In the rows, 128 means zero.
The rows of Y fall into 3 groups, and each row is roughly a mix of its group's hidden directions; some rows fit no group.
Y (99 x 11):
[[ 93 185 142 115 156 136  93 149  91 140 104]
 [131  98 166 141 130 179 191 121 134 142 138]
 [152 126 103 186 107 155 137 153 101 164  97]
 [130 159 111  91 133  93 135 116  57 110 130]
 [167 115  99 164 133 113 145 109 112 188 158]
 [150 116 124  99 116 119 211 128 154 123 143]
 [128 156  91 156 158  95  78 144 162 110 109]
 [119 157  70 157  98 102 110 160 160 117 110]
 [176  73 115 128  94 127 164 109 159 121 138]
 [114  97 103 143 100 144 168 106  88  77 136]
 [ 96 150  99 121 158  54 135 122 121 140 148]
 [125 100 151 153 104 166 137 142 191 165 129]
 [131 161 128  82 144  89 138 114  64 119 130]
 [103 156 168 142  99 160  75 148  96 139 120]
 [138  96 175 122 133 177 174 100 103 124 139]
 [136  91 164 117 148 166 157  94  81 108 144]
 [141 116 165 122 186 147 157  95  94  98 133]
 [133 100 188  90 117 150 115 108 127 174 144]
 [150  83 125 142 100 120 178 111 169 116 164]
 [104 123  83 108 151  96 186 158 119 109 144]
 [ 94 124 107 103 136 115  85 189 150 117  98]
 [137 155 105 130 175 113 132 112  69  85 122]
 [123 105 149 121  91 164 199 126 111 142 142]
 [142  87  88 134 139  85 170 109 160 116 154]
 [139 162 144 155 117 141  94 181 138 149  79]
 [169 129 129 107 174 158 116 131 118 189 112]
 [139 143 173 106  84 135 188 127 148 142 149]
 [131 163 100 119 164 100 145 122  65  97 125]
 [127 171  94 110 147  72  87 134 103 118 119]
 [ 98  76  71 154 126 146 158 135 128 153 121]
 [ 96  88  92 110 144 124 169  94 113 112 168]
 [160 124 136 139 120 117  85 152 174 180  99]
 [136 110 187 118 126 171 174 114 135 162 135]
 [ 97 114 141  79 158 146 160  83 129  99 153]
 [160 167 180 105 146 117  91 126 161 155 124]
 [166 117 120 139 171 117 110  70 170 135 114]
 [120 126 106 100 125  86 202 140 134 126 153]
 [113 142  98 126 208 123 157 124 146 107 125]
 [ 93 169 120  96 121  95 120 163  77 147 119]
 [110 109 111 148  80 144 162 164 166 167 137]
 [126  82  81 134 142 149 166 160 129  84 134]
 [144 124 138 126 164 138 125  89  81  65 124]
 [ 93 137  87 122 152  57 138 135 114 133 149]
 [133  95 108 150 165 147 173 120 171  92 148]
 [125 179  99 114 129  75  88 151 137 154 116]
 [165 113  99 169 129 113 141 114 120 193 151]
 [121 171  77 116 138  79 120 143  85 118 125]
 [ 94 121 107 167  88 150 138 165 116  94  91]
 [115 169 119 133 142 107  86 196 127 142 112]
 [123 126 114 165 111 137 102 156 200 156 119]
 [132 164  96 152 165  96  76 144 158 123 109]
 [147 154 117 187  90 122 113 172 104 133 103]
 [123 142 112 154 139 110  90 158 196 155 116]
 [146 106 154 157 100 188  79 127 128 120 113]
 [150  94 140 136  94 199 131 152 126 104 115]
 [131  74 173 134 122 181 160 107 134 124 142]
 [131  89 157 152  96 186 162 119 157 125 130]
 [122 106 171 106  84 147 160 132 158 174 138]
 [122 145  97 102 131  99 152 126  54 106 138]
 [185 133 144 137 117  90  88 125 159 171 132]
 [125 157 133  91 140  93 199 122 145 140 143]
 [126 131 137  78 114 112 155 108  58 116 142]
 [151 138 156 160 105 140 103 145 173 169  86]
 [ 99 146 115 123 111  96  91 184 126  82 114]
 [184 105 145 134 134 159 131  82 174 128 112]
 [112 176 154 116 140 156  81 143  93 143  93]
 [ 77 108 117  93 146 149 164 107 113  82 143]
 [147  90  64 102 141 103 164 144 118 110 116]
 [133 130 107 119 129 141 143 181 105 171 185]
 [178 135 132 133 124  82  82 139 153 171 135]
 [143 128 136  98 132 100 131 139 168 199 103]
 [163 126 129 164  90 113  89 161 156 154  93]
 [104 170 117 138 160 132 107 189 123 164 110]
 [109 134 111 153 157 122  49 125 103 130 109]
 [127 153 168 151 121 127  60  95 129 156 123]
 [177 119 151 112 133 173 171 105 168 122 112]
 [ 88 119 118 105 139 164 163 120  90  73 127]
 [144 154 131 144 117 121  79 187 138 145  86]
 [149 109 101 182 115 140 135 140 136 192 109]
 [111 108  91 160  75 144 128 163 166 153 133]
 [ 81 128  87 123 132 104 141 180  88 111 142]
 [141 148 110 189 106 147 130 169  99 151  98]
 [124 152  69 170 143 106 125 149 140  84 111]
 [128 170  99 148 162  87  95 149 168 122 108]
 [153 112  80 129 163 111 122 139 108 189 149]
 [124 111 102 178 112 144  97 145 190 114 117]
 [141 141 191 145  95 176  99 111 142 142 126]
 [ 98 171 183 156 130 145  83 116 131 145 139]
 [131  87 162 155 115 183 162 120 166 126 130]
 [121 132  97 158 112 115  79 155 189 140 117]
 [114 113  97  97 149 143 153 121  68  84 145]
 [102 105 118 109 144 122 173  77 118 107 177]
 [127 163  94 100 121  95 133 128  57 120 131]
 [110 102 124 129  84 147 138 128 115  56 101]
 [157 174 162 105 143 109  74 158 139 139 114]
 [166 100 110 139 121  99 150  77 114 144 177]
 [149 136 160 156 137 136  70  77 153 147 119]
 [ 92 112 136  67 167 139 147  96 138 105 151]
 [144 157 166  91 149  99  81 137 169 146 130]]

One row of each group comes first, with its name. Which group is each row after those in?
[134 163  93 142 183  95 100 128 107  93 115] -> <29>
[171  83 148 147  79 147 132 101 161 128 141] -> <107>
[181 116 129 143 141 138 122 114 140 203 122] -> <111>

[123 174 134 126 157 125  91 186 133 162 107] -> <111>
[101  86  85 154 105 165 154 145 110 112  96] -> <111>
[144 120 173 122 176 154 162  92  99  99 128] -> <29>
[119 143 111  89 176 137 146 124  69 111 156] -> <111>
[129  90 148 171 134 177 134 133 185 140 129] -> <29>
[135 127 117 112 110 133 141  99  57  77 130] -> <29>
[112 111 161  66 145 139 131  90 158  95 133] -> <111>
[130 114 119 179 114 158 103 142 195 131 115] -> <29>
[124 163 166 147 124 148 104 158 169 159  85] -> <111>
